Rotation paths and how fast each direction turns (deg/step):
Each turn is a multiple of 5 degrees from 10 to 175, or 0.
Each row of a path follows its step; steps can be skipped.
path 1
step 9: [ 11   2   1  -9  -5   6 -22  -6  -8  -6  11   1  12  -2  10   1   0  12
   5   3  13 -12  -8  -3 -16   5  -4  -1  -5   0  -7  -1   8   5  -2   7
  -2 -11   2  -6   2   0   8   6  -6  14  14  -5   7 -21  -2  -7  18  -6
  -5  11  -7   7  -9  -5   1 -12  17   4 -17  -4  10 -15  -3   5  -4  10
   0  -5]
step 14: [ -4   3   0   2   1   3   1  -4   6  -7 -13  -2   6   0  -9   8   4  -3
 -11  11  11   5   6 -14  -6  14   2 -15  -3 -10  -9  10  -1  -4  -5   1
  14  -8  11 -12 -12   4   8  14   2 -13  -3  -9   6 -14  -6 -11  21  -3
  -5   0  -6 -10  -1  12   2   1   6   6 -14  -6   0  -4  -6  17 -18  10
  11  -8]
step 16: [  8   8  10   0   3  -1  -4   5   1   2  11  -9   4  -6  -2   3  -7   7
 -15   7  -2   2  -3  -5   8  14  -6  -1   2  -3  -7   6  -7  -2 -11   4
  -9   2  -4   3  -3  -3  -2   6  -3 -11  12  13  14  -6 -11 -16  11  -1
  -9  14   8 -13   2  11  16 -19  14 -16  -3  -3   1  -1 -13  12 -13  12
  15 -12]
step 18: [ -8  22  -3   1  -2  -7  -9   3  -1   8  12   2 -12   5   8  -5   6  12
   2  10   2   2   8 -12   6  14 -10   4   4   4  -6   7   5 -19   2  10
  -1 -12 -16  12   8   3  -3  -3 -18   6  16   9  14  10  -9  -5   8   5
 -13  13  -4  -4  -3   2   4  -2  -2   9  -4  -2   0  -2 -22  10   5   6
   4  -1]
step 19: [ -4 -11  12  -2  -9  -4 -21   0   7   6  -2   8   2 -20   8   4   6   5
  -8   5  20   2  -4 -10   0  12  -3  -3  11   9  -4  14   8  14  -3 -11
  -4   5  -2   5 -14  -3  12   8  -9  10  -1   1 -11  -6  -7  -9  14   4
 -11   2 -16   8  -4  11  15   0   8   3  -7   1  15  -6  -8   4  -1  12
  -6  -4]
step 20: [ -8   2 -15  -4 -11   3  -7 -12   2  -9  22  18 -12  19  15   1  -8  15
  -6  14   9  -1   1 -10  10   0   4  -2  -1   4  -6   6   6 -11  -8   3
   6  -4   9  -8   3   0  12   6  -6   8   7  -6   7  -4  -5  -7   8  14
  -6   1  -2   1  -5   8   3   7  -5  12 -10  16 -11   0  -9  13   5   5
   1  10]
step 21: [ -1  -1  15   7 -15  -4  -8 -16   5   0  -1  -6   6 -15  -5   9   0  -4
  -3   5  21   0  -3  -8  21   2   8 -10   5  16  -7   9  -1  -7  -3 -13
   9  -4  -2   7  12   2   5  -1  -8  -5  -5  14  14 -11  -9  -5  12  -2
 -10  22   1   1 -12   4   4  15  -3  -1  -6  -7   6   6  -3  11  -7   5
   0   2]
step 28: [ -9  -3 -10  10 -13  -4  -6  -8   4   4   9   4 -14   5  17  -6   3   3
   5   2   4  -8   2  -4   5   1   4   3   2   6  -6  -1   0  -1  -7  -1
  -1 -10  -3  15   7  -3   3   0 -10  -9   9   2   9 -12  -5  -2  10  24
 -10   8  12   6 -25   1  -4  -5  15  18  -5 -12   4 -10 -14   8 -11   0
 -16  -6]
Speeds:
[-1  3 -4 -4  2  1  1  3  3 -1  0 -2  1  3 -2 -3 -1  2 -3  2 -2  1  3 -2
  3  1  0  0 -1 -1  1 -2 -3  1  0  0  1 -3 -2 -1  0 -1  1  1  0  0  1  0
  1  1  0  2  0  1 -2 -3 -5 -5  3  2  1  3 -2 -5  0 -1 -2  0 -1  5 -3 -2
  5  1]
170
[ 0 -1 -2 -2  2  2  2 -1 -3  1  1  2  4  0  3 -1 -2  3  7 -1 -1  2 -3 -2
 -1  0  0 -2  0  1 -4  4  0 -1 -2  2  0 -3  0  1 -4 -2 -4  2  3 -2  3 -1
  1  0 -3  1 -4  2 -2  0  1  2  3 -1 -1  1  2 -1 -1 -3 -4  2 -2  3  2  2
 -1 -1]
170
